In the data rows, 128 means zero.
Here are some points:
[ 95  76 108 114 136 106 126 147  60 145 129 104  98]
[103 134 159 129  84 131 111 150 180 145  84 161 158]
[111 221 144 144  39 120 153 134 115 146  58 149  50]
[108 173 163 103 116 111 155 184  95 122 114  91 164]
[147 176  80 100 167 117 110  74 116 169 159 144 115]
[ 87 108  97 112 160 105 127 152  63 159 157 115 116]
[149 123 155 103 160 110 199 255 166 128 174 147  81]
[196  94 145 205  85 176 103 131 126 166 150 136  94]
[139  81 131 125 154 143 107  94  76 138 133 140 152]
[116 199 154 155  62 131 107 141 124 157  73 113  85]
[ 86  71 117 104 148 112 109 144  61 152 168 111 120]
[127 168 108 148 127 141 107  91 185  86 133  93 158]
[117 168 118 130 127 159 105  74 176  71 133 103 191]
[107 127  94 120 163  96 152 134  84 154 158 124 112]
[117 151 100 103 159 113 124 108 102 144 171 119 127]
[107 117 165 164  97 124 139 162 151 141  62 193 152]
[ 94  66 133 119 129 114 132 177  64 161 118  82  70]
[163 158 161 176  46 146 105  85 172 163 124 105 113]
[132  63 137 111 148 121 161 166 107  96 156 132 170]
[103 112 159 137 118 139 134 156 150 149  79 161 133]
[ 86  68 124 127 131 103 145 156  76 160 117  84  74]
[133 169  88 109 163 102 130 100 128 163 181 130  86]
[ 97 121  95 123 155 113 127 136  89 167 157 106  65]
[ 86  77 119 107 144 125 118 141  68 169 148 107 126]
[137  94  96 119 166 149  99  69  61 144 151 161 173]
[ 91 120 158 109  75 130 113 178 115 136  50 130  90]
[124 152 121 141 127 145 115  95 179 106 134 112 180]
[113 122 154 111 127 143 154 146  93 155  91 106  57]
[141 104 118 126 154 123 159 115 125 120 173 147 131]
[125 159 114 137 129 143 108  86 184  90 152  89 155]
[127 154  94 133 149 119 123  96 128 141 156 114  51]
[198 122 147 117 131 123 173 179 170  56 145 104  66]
[105 126  98 113 173 114 116 132  60 153 177 138 127]
[ 99 162 140 138  84 128 157 138 133 138  66 160 100]
[131 180 120 134 117 161 104  66 169  69 146  89 202]
[171 167 142 122 122 116 144 178 146  63 160  72 148]
[115 122 131 109 131 142 129 141 171 129 122 128 165]
[103  92 158 136 115 145 135 141 161 139  80 179 193]
[122 116 109 105 160 113 145 134  98 123 153 135 159]
[136 170 109 148 120 142 108  80 139  65 133  82 187]
[133  76 159 121 133 119 141 160 115  98 140 148 169]
[147 160 106 119 142 113 148 134 137 131 149 147 123]
[ 96 180 152 140  69 125  99 144  99 172  71 122  99]
[216 111 157 106 160 122 151 122 183  92 181 112 115]
[114 147  92 117 140 113 125 113 105 156 149 121  99]
[162 145 110 169  99 117 187 152 120  93 112 193 122]
[135 132 177 116 146 105 145 162  95  84 172 119 157]
[149 169 125 128 113 123 182 162 187  56 127 122  78]
[124 113  96 110 179 138 104 104  49 150 166 159 178]
[ 88 105 112  91 154 111 183 157  75 108 195 138 172]
[213 114 173 201  45 172 113  81 161 142 142  75  93]
[171  72 173 127 112 115 138 112 139 174 107 145 131]
[125 151 100 131 154 111 121 105 136 150 165 106  72]
[139 175 161 117 150 112 128 189  80  61 182 101 164]
[122 118 150 107  98 136 101 110 157  80  84 160 209]
[209 101 139 166 160 181 114 116 135 119  77 182 119]
[122  97 163 119  97 130 109 162 173 114  80 128 156]
[106  80 138 105 109 120  79 116  99 146 139  85  78]
[119 127 145 112 115 126 150 165  86 138 108  95  81]
[118  69 170 148  73 104 100 139 174 108  54 178 175]
[141  93 125 118 148 148  92  75 103 155 144 136 171]
[151 209  74 160 214 142 122 115 178 114 166 116  67]
[ 99  86 116 130 151 100 168 183  84 140 122 121 136]
[ 91  86 135  93 148 117 112 157  73 151 168 114 154]
[ 95  84 148 106 114 144 134 178 117 153  85 118 104]
[102 126  95 116 146 109 134 134  94 162 143 123 109]
[138 110 142 102 136 137 145 130 171 167 132 111 112]
[126 147 127 126 145 140 128 117 172  95 145 107 169]
[ 90 149 160 123  71 115 101 147 136 140  74 148 110]
[ 88  76 112 121 144 128 161 177  73 138 129 116 156]
[150  92 177  93  93 186  45  36 170 104  32 120 151]
[171 146 114 118 164 110 155  97 142 122 179 156 176]
[182 168 116 141 123 120 117  86 161 115 112 165 148]
[107 177 142 171  62 119 147 154 174 152  72 199 128]
[147 149 133 114 109 118 153 163 154  89 124 108  76]
[129 166 115 146 123 135 117 108 181  85 135 100 135]
[163  91 114 144 137 157  86  86  85 155 156 143 157]
[ 93  87 107 101 135 112 115 147  85 152 139  90  77]
[100 191 157 122  76 122 159 119 128 137  64 151  68]
[160 109 110 133 170 161  79  49  83 152 136 165 179]
[128 175  89 126 153 127 128  90 156 129 165  92  90]
[150 104 113 133 161 149  92  65  98 136 140 143 158]
[208 104 134 154 148 155  87  80 115 107 101 186 110]
[ 88 105 102 124 146 105 146 148  98 132 150 126 177]
[130  81 161 142 108 122 153 156 126 159  85 161 142]
[174 151 112 133 128 118  87  61 184 100 142  83 115]
[124 145 103 121 152 116 128 123 143 158 163  89  74]
[ 96 196 161 133  59 127 143 125 134 155  74 164  81]
[109 126 133 112 128 144 147 146 171 128 114 107 113]
[101  66 178 192 108 122 152 141 142 157  61 180 211]
[ 69  83 107 103 150 100 105 133  72 138 184 102 112]
[166 144 129 116 120 128  98  84 156  94 120 117 169]
[203 120 161 142 149 127  95  90 122  91 116 139 142]
[209 136 158 141 168 139  96  80 137  66 108 138 152]
[162  87 121 136 159 142  99  64  86 132 142 152 172]
[105 115  99 101 161 120 117 143  66 138 165 121 126]
[171 173  50 112 100 147 157  95 149 150 141  87  19]
[123 142 112 124 138 141 122 114 161 138 150  77 115]
[ 87  98 106 121 144 113 131 166  80 166 144  95  62]
[137 140 140 151 112 105 144 154 163 104 148 138  76]
[126 163  98 131 144 125 117 104 142 132 155  79  98]
[121  96 165 130 111 122 144 156 186 148  86 172 169]
[225  69 112  86 124 124 106 199  86 172 173  58  70]
[131 165 108 131 134 141 102  89 160  96 155  94 160]
[134 105 114 167 103 127 159 126 108 121 112 167 124]
[165  78 167 136 117 105 134 106 135 167  97 165 153]
[128 131 106 110 145 112 110 105 145 136 166  84  80]
[ 92 161 144 122  95 115 145 133 126 141  90 159  91]
[129 176 116 144 113 140 121  95 177 100 121 111 156]
[113 128 159 114 110 135 159 140 112 149  76 140  82]
[132 157 128 102 117 159 113  89 152  87 116 143 222]
[147 184 120 115 122 153 100  60 136  58 126 130 229]
[118 132 102 133 148 128 127 138 133 148 133  72  86]
[ 93 144 172 130  79 123 131 160 143 149  89 155 139]
[221 106 151 203 123 170  90  82 166 120 137  84 132]
[198 128 146 114 153 127 138 108 181  87 171 107 134]
[ 97 126 150 103 137 129 149 133  84 119 127 103  98]
[205 123 140 114 170 108 151  98 184  80 154 146 155]
[128 127 118 114 141 121 148 141 124 156 154 102  86]
[104 121 100 122 165 115 113 152  76 154 173 113 100]
[114  84 119 127 146 116 127 149  81 163 127 114 126]
[116 123 123 116 133 136 152 138 121 166 133  86  79]
[131 175  84 112 177 116 118 107 118 160 177 119  73]
[141 180 107 138 124 159 101  75 168  70 142 102 200]
[137  96 144 137  97 130 104 118 165  90  67 126 159]
[161 151 116 118 132 130 101  97 150 113 126 102 154]
Then 10 other points, each followed by its number:
[137 124 116 170 106 120 172 148 125 107 101 197 131] 0
[192 126 158 113 147 119 148 182 171  61 173  95 129] 1
[120 152 109 120 135 140 127  96 180 122 141  98 146] 2
[150 123 130 172 127 181 100  96 167  96 110 116 187] 3
[152 178  95 189  78 142 146 129 142  93 139 174  56] 4
[129   0 101 119 121 105 108 139  48 157 154  40 102] 5
[119 153 122 128 118 137 120 123 152 147 140  91 101] 6
[ 96 106  91 111 155 121 128 148  71 153 158 113 117] 7
[110 139  84  99 164 120 123 114  86 154 173 135 122] 8
[129 104 166 123  92 118 106 138 168 136  69 155 162] 9
Which of these numbered points is nearest to each point below, ignoring the 3 directions in which the first points spread most? Its number follows each.
[ 96 106  98 135 139 112 142 158  76 151 149 127  93] > 7
[141 166 103 169 111 109 176 152 156 130 105 177 114] > 0
[100  85 137 103 136 126 122 132  81 154 161 106 137] > 6
[132 165  87 109 174 109 123 102 102 170 173 133  97] > 8
[111 115 169 223 163 248 152 255 157 159  71 163 156] > 3
[119 151 114 109 145 142 124  92 178 121 152  94 144] > 2
[184  76 181 120 112 114 123 103 140 165  99 147 139] > 9
[ 93  89 134 100 134 125 108 127  73 170 163 101 130] > 6
[ 93 120 166 222 166 241 172 255  99 135  87 131 171] > 3
[142 161 113 138 130 131 109 100 166 146 142  83 100] > 6
[147 110 164 133  96 104 127 168 165 177  60 148 126] > 9
[176 117 169 106 146 119 159 184 151  58 191 104 152] > 1
[217 109 137  71 106 111  43  43 130 107  98 133 195] > 9
[133 160 105 126 141 132 121  96 159 126 168  78 106] > 6
[119 134 107 123 144 125 121 125 124 147 147  82  94] > 6
[110 127 128 116 122 158 129 123 192 116 107 125 170] > 2
[123 147 126 119 129 142 128 117 148 148 133  91 104] > 6
[146 175 106 143 103 103 187 181 168  71 124 163  71] > 0
[144 175 102 217  54 141 146 111 148 128 106 197  77] > 4
[146 199  74 104 153 118 104  78 115 161 165 150 112] > 8
[139  75 144 135  62 121 104  83 184  84  74 106 107] > 5
[ 97  87 133 108  93 109  81 113 115 124 110  68  56] > 5
[114 110 162 199 157 220 149 245 141 146  92 157 157] > 3
[162 198  70 111 141 126 101  62 138 148 131 178 141] > 8
[203 105  74 226 126 175 112  55 131 113 189 143   9] > 4
[146 158  94 162 116 131 189 138 128  90 136 188 119] > 0
[185 104 137 183 107 188 101 152 118 165 148 111 120] > 3
[ 86 102 100 113 159 105 132 154  66 156 154 120 126] > 7
[115 128 120 124 128 139 133 116 178 117 119  95 151] > 2
[168  89 137 183 104 188  97 166 102 166 144 105 115] > 3
[122 131 118 154  99 116 180 173 152  84 116 187 116] > 0
[118 130 129 120 121 157 127 128 186 112 109 121 178] > 2
[208  84 160  98 141 124 166 181 153  79 160  92  57] > 1
[127  92 149 137  93 105 106 125 165 122  83 171 166] > 9
[188 107 164 106 146 127 175 184 173  69 168  73 118] > 1
[ 99  94 113 129 144 116 141 166  96 130 149 135 144] > 7
[182 157 152 118 146 114 134 168 138  59 175  97 179] > 1
[154 116 179 109 151 124 153 180 117  77 170 107 181] > 1
[166 204  68 106 153 121 111  67 129 162 144 161 124] > 8
[100 139 145 216 146 218 180 241 109 124  95 147 152] > 3
[185 142 142 112 141 108 143 110 173 115 131 135 138] > 9
[202  80 155 189  82 164 116 101 138 105 130 104  83] > 5
[115 115 145 110 121 152 132 147 199 121 105 125 174] > 2
[ 81 103  96 125 153 114 137 156  57 171 153 110 102] > 7
[189 105 132  83 114 113  66  73 117 115 105 126 176] > 9
[100  86 120 129 150 132 151 169  92 156 141 101  94] > 3
[151 166 105 157 130 162  99  78 164  70 127 118 176] > 7
[126 144 111 122 140 140 119 113 158 144 158  73 106] > 6
[143 199  97 107 135 113 108  88 130 169 136 145  92] > 8
[160  77 166 138  63 137  99 104 176  98  51 130 134] > 5
[ 93 132 134 122 128 114 164 149  77 118 110 101 106] > 7
[144  49  88 137  85  89 187 152 100 180 191  85 128] > 5
[131 146 110 170 102 105 194 171 149  71 136 196 101] > 0
[ 85 100 100 112 158 107 130 159  56 157 158 125 107] > 7
[135 168 104 137 123 142  93  78 130  72 145  97 190] > 7
[130 136 117 118 140 136 136 107 173 115 148 104 150] > 2
[183 185 115 125 110 134  88  72 132  52 126 104 206] > 7
[227 105 152 197 137 162  91  66 184 103 125  78 139] > 5
[212 135 157 215  49 177 111  86 161 148 153  92 112] > 5
[123 158 109 118 129 144 114  99 190 116 148  87 159] > 2
[106  83 115 126 120 107 105 130 107 127 112  78  53] > 5
[ 87 106  99 125 161 106 147 156  70 162 152 119 115] > 7
[183 202  74 110 162 127 128  55 153 143 149 165 167] > 8
[215  30 208 162 207 107  51  55 234 103  68 254  94] > 9
[117 156 104 110 151 125 124 111 135 153 164  88  68] > 6
[174 132 111 153 110 123 186 147 122  81 136 160  97] > 0
[101 122 138 110 133 152 142 149 173 140 124  97 131] > 2
[182 188 119 151  47 146  69  90  97  99 192 210 113] > 4
[211 110 141 190 131 150 113  83 168  98 126 103 136] > 3
[ 75 103  97 116 160 107 127 153  56 164 156 114  96] > 7
[105 116 107 125 126 106 130 140  85 147 143 124 113] > 7
[105 105 122 103 118 133 107 116  78 165 143  94 131] > 6
[165 116 172  99 139 123 169 180 141  60 168 100 162] > 1
[ 97  66 120 128 134 126 146 176  82 173 122  76  71] > 3
[ 91  76 136 117 146 136 149 167  94 115 127  74  93] > 3
[ 93 145 174 168  50 149 115 191 147 139  52 130  29] > 3
[183  84 177 117 137 121 159 166 191  83 152 115 145] > 1
[ 82  99 119 156 129 149 146 200  80 153 136 135  90] > 3
[110 136 140 161 100 125 176 188 167 119  97 199 139] > 0
[149 184  80  95 160 114 135  91 120 166 176 149 132] > 8
[186 126 137 128 131 116 166 189 176  53 163 108  73] > 1
[168 147 160 121 142 124 129 184 144  52 174  87 166] > 1
[112 100 134 116 124 150 130 150 198 130 100 116 162] > 2
[158 128 153 113 124 127 151 186 144  71 152 102 160] > 1
[109 123 134 120 136 154 137 145 193 132 114 115 153] > 2
[ 90  83 119 117 143 127 154 183  91 148 126  89  91] > 3
[ 91  94 161  62 115 189 177 167 139 133  77 126 193] > 2
[ 78  87 107 126 160 104 148 158  62 156 133 114 119] > 7
[148 202  74 106 169 109 106  61 129 170 164 144 102] > 8
[102 106 113 110 151 109 128 157  73 136 169 122 140] > 7
[ 82  94  96 112 165 111 130 143  62 160 161 126 137] > 7
[153  84 167 108 163 126 149 155 123  77 177 124 184] > 1
[ 73 108  49 100 130  91 109 143 202  93 140  97 194] > 2
[ 96  86 118 102 155 112 128 150  68 138 154 132 168] > 7
[110 133 100 128 144 123 121 114 136 143 156  80  84] > 6
[121 191 102 181  74 123 175 162 162  99  83 202  91] > 0
[178  95 163 122 117 113 115  92 151 149 110 132 134] > 9
[109 152 119 127 130 125 136 106 172 144 131  92 106] > 2
[140 168  91 188  94 122 185 161 136  80 107 198 103] > 0
[132 196 109 201  60 129 136 120 174 122 128 163  62] > 4
[154 146  99 116 158 112 130 111 150 133 177 103  56] > 9
[109 123 132 105 103 146 102 118 188  86 102 134 180] > 2
[169  82 180 161 158 169 141 129 177 106  74 151 147] > 3
[125 157  99 123 144 135 107 101 161 135 163  76 117] > 6
[148  98 142 117  83 105  99  95 183  80  72 125 160] > 9
[122 171 106 137 129 156 111  88 188  92 140  91 164] > 2
[181  78 164 110 156 116 161 168 140  30 169  80  92] > 1
[ 88 106 127 110 131 126 118 147  77 166 136 100 124] > 6
[143 171  89 168 110 136 174 129 139  83 137 174 110] > 0
[124 150 116 124 130 155 117  82 171  90 141 103 187] > 2
[162 195  70 106 159 108 106  73 131 168 155 143 110] > 8
[116  74 161 101  97 143 109 174 177 133  58 141 150] > 9
[105  85 106 104 137 130 108 126  82 161 161 116 137] > 6
[148 141 123 173 161 203 137 203 147 167  79 166 143] > 3
[170 112 144 106 169 106 133 112 141  94 146 119 117] > 9
[169  93 129 158 125 117 157 128 100 106 121 184 146] > 0
[122  84 152 118  82 123  97 129 172  94  73 155 186] > 9
[189 102 164 117 144 128 151 149 192  69 172  94 141] > 1
[112 125 126 121 127 152 132 138 167 124 113 111 152] > 2
[136 161  99 125 134 125 109  90 171 125 160  74 113] > 6
[129 153 114 131 145 131 108 107 161 122 147  89 132] > 6
[156 107 157 108 137 119 147 174 140  73 176  97 131] > 1
[126 161 127 120 140 127 128 106 141 134 142  83  97] > 6
[159 194 106 161 111 146  93  65 148  44 152 100 217] > 7
[107  92 150 102 123 156 148 159 178 160  98 130 143] > 2
[148 135 161 110 123 121 168 175 150  72 146 115 144] > 1
[107 111 132 113 135 150 141 150 177 141 116 104 131] > 2
[162  96 139 121  94 106 111 106 174  80  90 116 132] > 9
[112 142 128 122 121 158 127 123 173  98 100 123 185] > 2
[159 197  59 106 155 129 109  76 120 151 149 161 149] > 8
[ 95 118 153 104 102 151 130 148 158 141  66 130 148] > 2
[172 121 153 122 125 125 167 180 169  77 128 116  78] > 1
[157 195  73 108 159 117 112  68 149 157 171 128  75] > 8
[116 106 139 119 124 154 144 155 183 140 109 121 155] > 2
[143 183  73  97 174 110 114  86 139 162 178 132  75] > 8
[134 154  88 161 118 129 176 142 113  93 142 186 109] > 0
[147 172  92  98 157 118 128  84 133 128 157 146 162] > 8
[142 163 105 130 136 127  92  68 171 104 160  73 132] > 6
[100  89 133 115 126 143 151 170 150 150 110 111 121] > 2
[154 166  95  98 160 105 141  83 136 161 186 159 150] > 8
[206 103 159 104 157 121 155 135 172  82 180 108 107] > 1
[108 124 124 111 132 143 140 154 159 155 120  98 125] > 2
[111 106 157 115  82 133 115 171 170 140  61 147 133] > 9
[191 105 143 104 143 124 155 163 152  91 159  92  66] > 1
[ 91 113 147 117 113 139 144 170  99 184  96  88  61] > 6
Here are 10 other points, each followed by its number:
[ 93  96 110 115 139 111 136 149  79 164 137 115 120] 0
[100  88 107 104 159 139 117 111  82 141 188 150 188] 1
[210 108 147  79 115 115  71  76 136  96 113 124 183] 2
[ 94  81 109 100 151 110 151 151  61 122 154 137 178] 3
[123 112  94 102 168 125 106 121  73 141 164 136 141] 4
[141 161 140 157 100 104 139 162 184 100 141 135  56] 5
[104 124  81 104 166 120  94 118  49 148 177 147 159] 6
[ 92  94 126 111 139 135 111 141  80 159 129 105 115] 7
[120  93 163 152  77 117  98 130 156 123  79 150 135] 8
[110 104 119 119 149 106 129 156  99 160 151 114  87] 9
The same question for these:
[ 96  85 115 102 122 131  99 116  65 154 150 111 123] > 7
[ 86 213 153 156  32 104 128 151 147 166  70 144  56] > 6
[220 138 176 165  29  77 111 118 155 177  59 194  17] > 2
[ 97 111 106 119 132 116 133 142  93 157 127 117 139] > 0
[152 172 114 136 100 109 162 187 188  70 136 137  41] > 5
[153 139 130 116 114 129 105  79 157  95 114 121 183] > 0
[ 89  90 106 104 151 131 122 132  72 155 176 129 149] > 1
[121 114 176 171  49 126  82 125 191 108  54 161 119] > 8
[208  87 165 110 146 104 111 112 148  85 112 153 180] > 2
[195  70 163 114 162 111  92 101 111  71 126 156 145] > 2
[134 123 114 119 153 119 123 119 128 142 157 100  87] > 9
[124 177 131 163  95 107 146 166 176  99 132 149  58] > 5
[154 109 138  98 133 133 142 137 172 147 141 112  99] > 9
[197 163 107 128 146 119 123  69 150  97 121 173 176] > 4
[148 106 104 121 160 134 118  96  82 106 147 179 153] > 4
[ 68 131 146 134  98 157 111 115 166 139 124  59  50] > 7
[139 158  99 120 139 122 119  88 162 132 162  89 120] > 0
[120  95 112 113 168 108 158 138  78 105 186 136 169] > 3
[ 95 127 140 120 131 129 160 167  85  96 137 113 146] > 3
[ 82 214 140 154  30 107 136 156 132 161  73 145  54] > 6
[103 119 151 103 145 113 147 162  64 100 150 118 169] > 3
[157 178 115 149 110 103 145 162 182  82 149 135  75] > 5
[136 172  69 105 153 130  79 114  69 142 149 169 157] > 6
[163  85 150 121 156 119 140 144 116  88 173 145 161] > 5
[110  88 116 123 151 164 105 158  71 152 154 120 152] > 7
[124 121 110 108 158 121 108 122  76 123 166 136 152] > 4
[144 164 112 172  94 133 148 142 159  85 141 164  57] > 5
[122 108 118 111 159 128 113 119  75 137 143 136 130] > 4
[117 154  76 115 167 115 106 118  67 148 175 140 131] > 6
[ 85 218 139 156  44 115 131 153 137 149  48 142  58] > 6
[ 81 194 150 147  54 105 112 155 152 173  84 161  84] > 6
[110  89 145 113 145 130 172 171  99  97 146 131 164] > 3
[129  95 178 159  59 118  90 124 182 112  60 168 155] > 8
[ 61 124 143 123  99 167  99 100 168 140 142  21  33] > 7
[126  56 188 159  94 124 150 180 154 227  96 188 121] > 9
[137 103 167 165  72 135  88 113 172 118  71 158 133] > 8
[164 108 108 117 107 135 129 149  81 129  97  92  48] > 2
[ 90 100 103 118 134 108 138 154  65 172 123 124 130] > 0
[111 117 150 113 136 126 171 157  69 108 140 123 157] > 3
[181 169 103 131 153 131 126  89 155 121 128 173 139] > 4
[199 141 161 155  54  91 113 114 158 164  82 167  43] > 2
[143 138 122 117 136 130 123 116 107 117 139 158 165] > 4
[ 85 146 173 138  68 118 119 149 154 152  93 171 129] > 1
[ 94 205 147 143  57 115 129 138 145 154  83 168  74] > 6
[118  86 139 144  90 101  97 119 165  96  78 137 122] > 8
[168  84 161 142  77 130 104  87 155 111  64 133 141] > 8
[ 88 213 133 143  66 101 144 144 159 149  75 171  66] > 6
[ 99 130 152 104 139 114 157 164  61 104 142 114 165] > 3
[ 90 148 164 155  62 116 132 147 164 165  79 195 133] > 1
[ 93 211 120 169  53 121 128 169 177 150  67 180  76] > 6
[120 163  99 129 146 122 123 104 147 134 167  80  93] > 0
[148 172 162 110 133 117 151 162 101  59 168  86 169] > 3
[140 113 116 117 161 144 117  79  75 122 158 179 139] > 4
[142  91 143 130  75 123 106  80 175  86  82 114 126] > 8
[ 85 141 170 135  71 122 126 168 179 153  70 178 138] > 1
[107 107 112 112 122 137  96 104  89 134 147 109 143] > 7
[102 144 177 153  60 106  85 142 159 134  86 108  58] > 8
[109  95 105 127 127 109 106 130 102 130 121  89  67] > 8
[110 120  86  95 168 118 105 138  69 141 178 131 129] > 4
[114 132  89 103 160 120 109 124  63 142 169 154 163] > 6
[136 144 112 122 149 118 119 118 147 122 165  97 104] > 9
[ 98  84 106 100 151 109 161 144  74 138 153 133 191] > 3
[130  85 154 107 142 125 151 154 158 146 134 134 133] > 9
[131  99 160 149 102 106 143 158 159 170  78 177 146] > 9
[154 190  51  99 151 133 101 101  83 125 134 171 169] > 6
[103 101 118 117 136 112 122 143  87 139 132 105 142] > 0
[ 91  96 103 115 140 101 129 140  57 162 143 121 126] > 0
[129 172  95 125 151 115 123  98 146 139 165  80  89] > 0
[ 96  84 115 118 150 117 164 177  83 126 142 127 178] > 3
[116  82 128 102 151 131 169 152  92 105 164 143 164] > 3
[133 159  83 117 152 145 110 101  93 131 150 151 192] > 6
[126  81 143 109 137 124 171 160 109 101 145 117 175] > 3
[160 140 133 159 106 121 140 140 160  92 148 131 113] > 5
[154  96 164 127 128 129 169 180 170  96 131 140 101] > 5
[130 100 155 136  84 113  79  96 161  84  63 148 186] > 8
[ 83 167 137 139  74 106 112 154 132 172  99 152  92] > 6
[100  82 122  95 147 139 100 111  71 147 184 133 163] > 1
[145 121 122 134 141 146 114  78  96 130 148 169 122] > 4
[ 91 155 141 166  31 176  83 185 206 183  66  59 122] > 7
[155 100 159 113 137 129 156 137 185 139 123 142 144] > 9
[ 83 130 182 126  70 127 125 164 167 147  79 165 135] > 1
[119 130 104 113 159 125 100 118  81 143 161 137 137] > 4
[147 152 110 142 140 153 117  97 172 117 137  94 163] > 0
[125 150  79 161  31  93 158 141  85 141  91 221 129] > 6
[111 112  92 104 156 115 105 135  79 137 162 119 111] > 4
[124  60 135 131 139 123  98 111 101 152 174  86 101] > 8
[171  97 114 125 162 136 103  86  80 108 127 171 147] > 4
[ 96 144 174 145  39 111  84 147 162 121  52 124  80] > 8
[ 91 229 148 154  80 125 125 161 114 151  59 117 102] > 6
[150 102 135 131  89 118 106 108 167  78  93 140 169] > 8
[ 95 200 123 176  49 111 129 164 181 132  55 177  75] > 6
[107 138 146 114 135 125 143 140  86  95 140 111 174] > 3
[133 107 137 128  77 116  85 101 187  75  74 138 188] > 8
[146 163 152 183  39 143  90  97 188 138  66 131  50] > 8
[102 131 166 134  84 125 137 153 148 146  96 166 137] > 1
[114  92 127 108 148 134 162 146 107 110 155 130 156] > 3
[101  76 118 105 157 128 112 122  75 131 183 142 156] > 1
[102 178 147 133  52 134 132 208  76 138  72 180 101] > 6
[108 196 139 131 109 109 151 176 118  97 144  88 128] > 3
[105  69 128 108 137 126 165 159  83 120 154 134 155] > 3
[ 83 128 170 146  52 103  92 151 151 125  58 125  97] > 8
[ 88 133 169 151  71 125 126 165 173 162  72 180 147] > 1
[147 108 143 103 137 128 145 145 168 147 150 102  87] > 9
[ 84  90 136 123  96 107  90 145 113 136 107  89  70] > 8
[115  80 162 102 124 140 156 183 164 133 104 114 100] > 9
[121 188 149 116 121 119 124 176 103  76 154  68 146] > 3
[119  92 133 109 142 120 163 158 103 114 148 116 157] > 3
[112 114 137 113 143 105 152 144  60 112 151 139 149] > 3
[172  77 145 111 158 105 125 124 127  79 153 159 164] > 5
[141 118 160 145  76 139  99 158 173 148  68 164 132] > 9
[ 94  73 125 107 143 123 178 139  69 122 137 135 156] > 3
[ 81  87 109 126 150 114 145 160  80 151 121 116 123] > 0
[104 113  94 123 157 108 135 125  84 173 160 122 108] > 0
[114 102 118 118 108 114  91 106 121 113 126  80  82] > 8
[148 126 100 113 156 140  94  96  85 117 148 155 183] > 4
[125 172 128 154 108 111 140 152 173 107 139 132  68] > 5
[130 143 136  81  83 152 201 123 179  68 129 116 113] > 3
[102  88 137 114 134 128 148 163  69 155 104  73  59] > 7
[115  74 117 111 144 124  84  95  58 157 156 128 161] > 7
[139  97 142 114 138 134 153 169 167 147 137  85  82] > 9
[159 169  92 107 166 111 143  81 152 138 188 145 152] > 1
[152 100 166 130 156 117 138 145 106  83 172 136 152] > 5
[120 131  98  97 172 116 138 118  82 137 181 160 184] > 1
[208 155 108 150 165 180 121 105 142 150  86 180 187] > 4
[111 170 100 181  80 126 164 138 147 121 129 182  95] > 1
[104 116  92 107 169 110 150 138  70 134 173 131 154] > 3
[106 114 153 109 126 131 163 160  87 120 118 127 152] > 3
[ 93  79  97 111 144 115 112 146  64 163 152 120 128] > 0
[103  99 135 119 137 126 155 155  55 149 107  83  63] > 7
[ 78 120 159 103 123 144 168 146  83 128 102  83  81] > 7
[103  99 127 114 142 124 144 157  72 155 121  85  70] > 7
[107 179 144 168  62 114 140 152 166 169  70 204 118] > 6
[169 152 126 144 106 123 128 129 161  77 154 128 118] > 5
[131  92 121 124 145 121 100 101 108 157 171 100 101] > 8
[ 94  72 102 121 140 108 128 166  62 168 144  93  72] > 8
[180 135 150 112 153 122 127  79 171  81 120 145 166] > 9
[136 167 104 115 152 112 121 108 114 159 155 115  74] > 4
[120 141 102 124 144 128 117 121 145 140 155  84 118] > 0
[111  86 139 133 120 123  91 111  83 163 163 132 130] > 8
[128 127 146 159  67 136  78 108 164 126  74 175 126] > 8
[155 134 100 123 155 115 124 105  94 110 145 160 172] > 4
[ 97 114  98 110 165 105 159 153  66 140 164 130 154] > 3
[115 136 138 125 133 115 171 156  90 159 113  84  96] > 0
[ 94 220 122 196 114  94 117 190 178 176  69 211 107] > 6
[116 125  87  96 165 140 108 107  56 145 163 160 173] > 6
